In the rows, zero is written as 128.
The rows of A fall into 3 groups, and each row is roughly a mix of its group's hidden directions.
A:
[[137 159  84 122 131 106 149  93 185 154 123]
 [107 124 177  82 132  81  98 150 126 126 153]
 [128 187 158 104 145  76 155 109 118 136 129]
 [138  96  87 133  93 159 129 174 123 100  93]
 [131  94 124 157 172 101 111 184 103 150 135]
 [136 169 119 169 136 107  69 136 148 162 130]
 [115  58 124 116 145 147 142 132 110  78 112]
 [172 139 120 116  86 155  95  83 104 152 115]
 [ 84 131 137 119 165  88 143 162 102 132  82]
 [116 128 165 168 145 134  90 110 140 169 174]
 [ 87 132 134 112  97 115 181  96  94 159 119]
 [174 150 138 115 101  93 126  66 127 118 146]
 [150 157 111  91 172 150 162 122 121 123  78]
 [175 137  86 124 185 156 138 154 117 114 122]
 [161 145 140 134 130  87 108 106 148 159  67]
 [109 163  89 125 111 124 187 116 157 162 145]
 [170 137 134 112 118 174 133  92 113 148 182]
 [ 98  88  74 111 135 144 131 169 152 103 112]
 [132 146 165 105 149 137 146 191 105  88 122]
 [173 139 140 109  88 165 163 110 138 161  98]
 [150 131 174  96 100 167 169 132 109 116  96]
 [ 99 133 149 152  85 172 175 163 122 134 122]
 [112 166 160 147 138 141 136  84 111 137 187]
 [ 88 163 132 184 137 129 132 169 126  94 112]
 [153  80 127  99 137 128 117 177  91 115  93]
 [128 151 110 158 118 159 127 171 171  92  91]
 [191  97 136 127 113 141 130  84 130 105  92]
 [155 105  87 119 123 111 141 122  59 111 151]
 [175  93 131 140 126 125  78  96 159 120  95]
 [129 157  75 152 175  98 130 113 161 106 124]
 [130 110 127  99 135 166 199 148  95 133 126]
 [100 144 167  68  95 108 150 103 120 130 106]
 [107 144  90 102 154 137 179 123  82  97 131]
 [119 124 106 113  53 124 146 114 125  90 156]
 [155 109 142  99 112 107  97 104 104 167 180]
 [157 126 100 122 189 109 108 116  79 106 132]
 [162 116 112  83  77 131 159  94 148 130 104]
 [137 129 174  89 166  83 153 150 145 131 153]
 [105 129 126 119 169 101 121 121 119  52 111]
 [129  98  81 119 153  77 140 179 122 119 126]
 [153 132 143 110  95 116 198 101 144 144 153]
 [184 144  96 163 151  94 108 120 133 118  93]
 [114 152  74 144 162 128 145 148 140  83  94]
 [113 151  94 110 100 143 185  97 122 109  91]
 [170 156 160 100 114 120 101 115 164 175 113]
 [119 146 146 117 134 121 110  73 191 146 151]
 [158 112 133 113 189 118 114 146 116 171 167]
 [135 118 148  84  64 118 154 154  95 135 123]
 [121 168 112 117 126 122 169 120  68 129 170]
 [ 74 146 181 122 137  94  94 142 127 118 148]
 [141 152 193 122 123 111 114  96 122 172 102]
 [131 162 180 150 105 159 133 100  91 138 162]
 [152  80 120  84 133  72 123 154 141 139 122]
 [ 77 154 133 118  92 168 165 127 104 116 157]
 [125 176  88 162 144  83 108 101 127 118 152]
 [133 131 153 139 133 105 102 121 196  99  86]
 [166 131 140 145 105  86 163  85 163 119 152]
 [ 95 141 124 133 119 165 154 113  88 112 189]
 [146 108  78 122  90 118 162  94 168 133 108]
 [136 118 133 147 204 116 103 109 146 130 165]
 [113  94 133 132  77  88 119 129 168 126  84]
 [140  76 149 176 105 115  87 131 128 135 163]
 [117  99 115 110 121 168 192 153 118 164 137]
 [ 94 162 118 142 189 119 128  84 148 131 150]
 [ 94 193 149 127 113 146 158 149 152 108 105]
 [116 165 124 123 128 157 147 157  59 149 146]
 [190 100 100  93 129 120 126 116 171 145 142]
 [ 83 127 110 150 121  88 126  97 181 138 157]
 [131 122 110 148 144 173 118 146  80 103  75]
 [157  81 141 126  90 153 102 157 120 140  82]
 [115 141 151 128 125 154 159  97  73 170 160]
 [114 147 124 133 124  90  65 121 157 164 161]
 [ 87 178 178  98 118 137 157 125 108 135 116]
 [133 119 106 157 146 179 108 156  79 125  93]
 [127 101  77 149 162 122 105 135 185 120 110]
 [ 95 153 152 100 109 156 167 166  99 100 148]
 [164 114  82 178 132 157 115 136 164 108 110]
 [113  70 100  91 116 143 134 148  76 126 125]
 [ 81 109 163 143 101  86 128 116 138 162  93]
 [123  98 170 115 130  78  91 142 161 155 107]
 [160  83 147 114  84 134 128 145  86 132 168]
 [100 108  96 135 104  78 115 158 150  86 152]
 [160 143 189 140 168 131 117 149 115 111 166]
 [141 145 119 108  65  86 159 108 113 140 156]
 [108 187 112 153 105 134  83 134 117 168 140]
 [167 103 141 105 117  89 139  74 121 103 159]
 [139  86 101 124 141 139 103 157 122 123  60]
 [ 84 129 133 128 185 109 123 169 114  86 130]
 [102 177  72 126 115 143 141 113  92 152 146]
 [107 169 172  90 161 119  95 124 147 108 154]
 [151 123 155 141  75 179 136  98  97 147 137]
 [141  85  85 121 116 117 127  65 150 104 124]
 [ 83 114 146 155 118 100 146 121 122 164  70]
 [171 146  92 137 112  93 146 107  71 115 131]
 [ 98 155 132 113 150  79 132 112 160  72 123]
 [112  96 141 113 114 130 111  73 105 187 121]
 [ 83 128 166 137  97 119 150  93 109 176 114]
 [139 171 127 114 153 167 144  78 160 133  95]
 [131  84  97 172  94 125 150 156  86 140 123]
 [160 132 196 112 119 161  93 132 112 135 106]
 [ 85 133 155 122  97 185 147 140 112 120 167]
 [145 114 105  77  91 102 150  99 172 125 110]
 [144 139 159  83 161  70 131 113 154 116 146]
 [169 101 115 170 149 154 107 178 102 123 120]
 [152 135  75 147 148  78 118  86 148 139 116]
 [ 97 105 115 139 146  72 123 179 130 118  93]
 [138 161 138  85 118 127 148 121  78 163 171]
 [118  66  93 134 119 173 119 151 113 111 154]
 [120 154 100 136 118 175 106 147  73 167 127]
 [144 143 135 139  59 145 121  91 164 147 110]
 [107 157  80 140 189 106 132 110 150 111 119]
 [ 95 138 177  91 126 138 158 157 103  87 123]]

Here is one row of each group, with its name. Which group are the others in?
[140 136 131 172 147  82 128 126 193 112 119]
Q
[102  82 100 122 173 123  98  99 159 158 120]
R
[ 79 144 120 160 165 111 150  94 136 172 139]
N

[145  75 102 123  98 141 108 164 139 129  78]
R
[164 102  92 113  91 143 167 127  88 139 157]
N
[ 83 119 118 174 114 149 174 166 112 121 149]
Q
[148 150 114 120 138  56 131  86 148 152 127]
R
[121  89 108 126 111 158  98  96 105  78  94]
Q
[ 91 157 177 113 151 164 130 154 125 123  85]
R
[174 100 161  98 164 136 117 144  77 128 124]
Q
[133 124 110 162 186 128 129 158 129 138  71]
N
[ 77 120 181 148 130  94 107 149 114 143  99]
N
[142 102 119  76 136  91 154  83 138 123 163]
Q
[159 125 161 118  66 135 139 181 130 115 120]
R
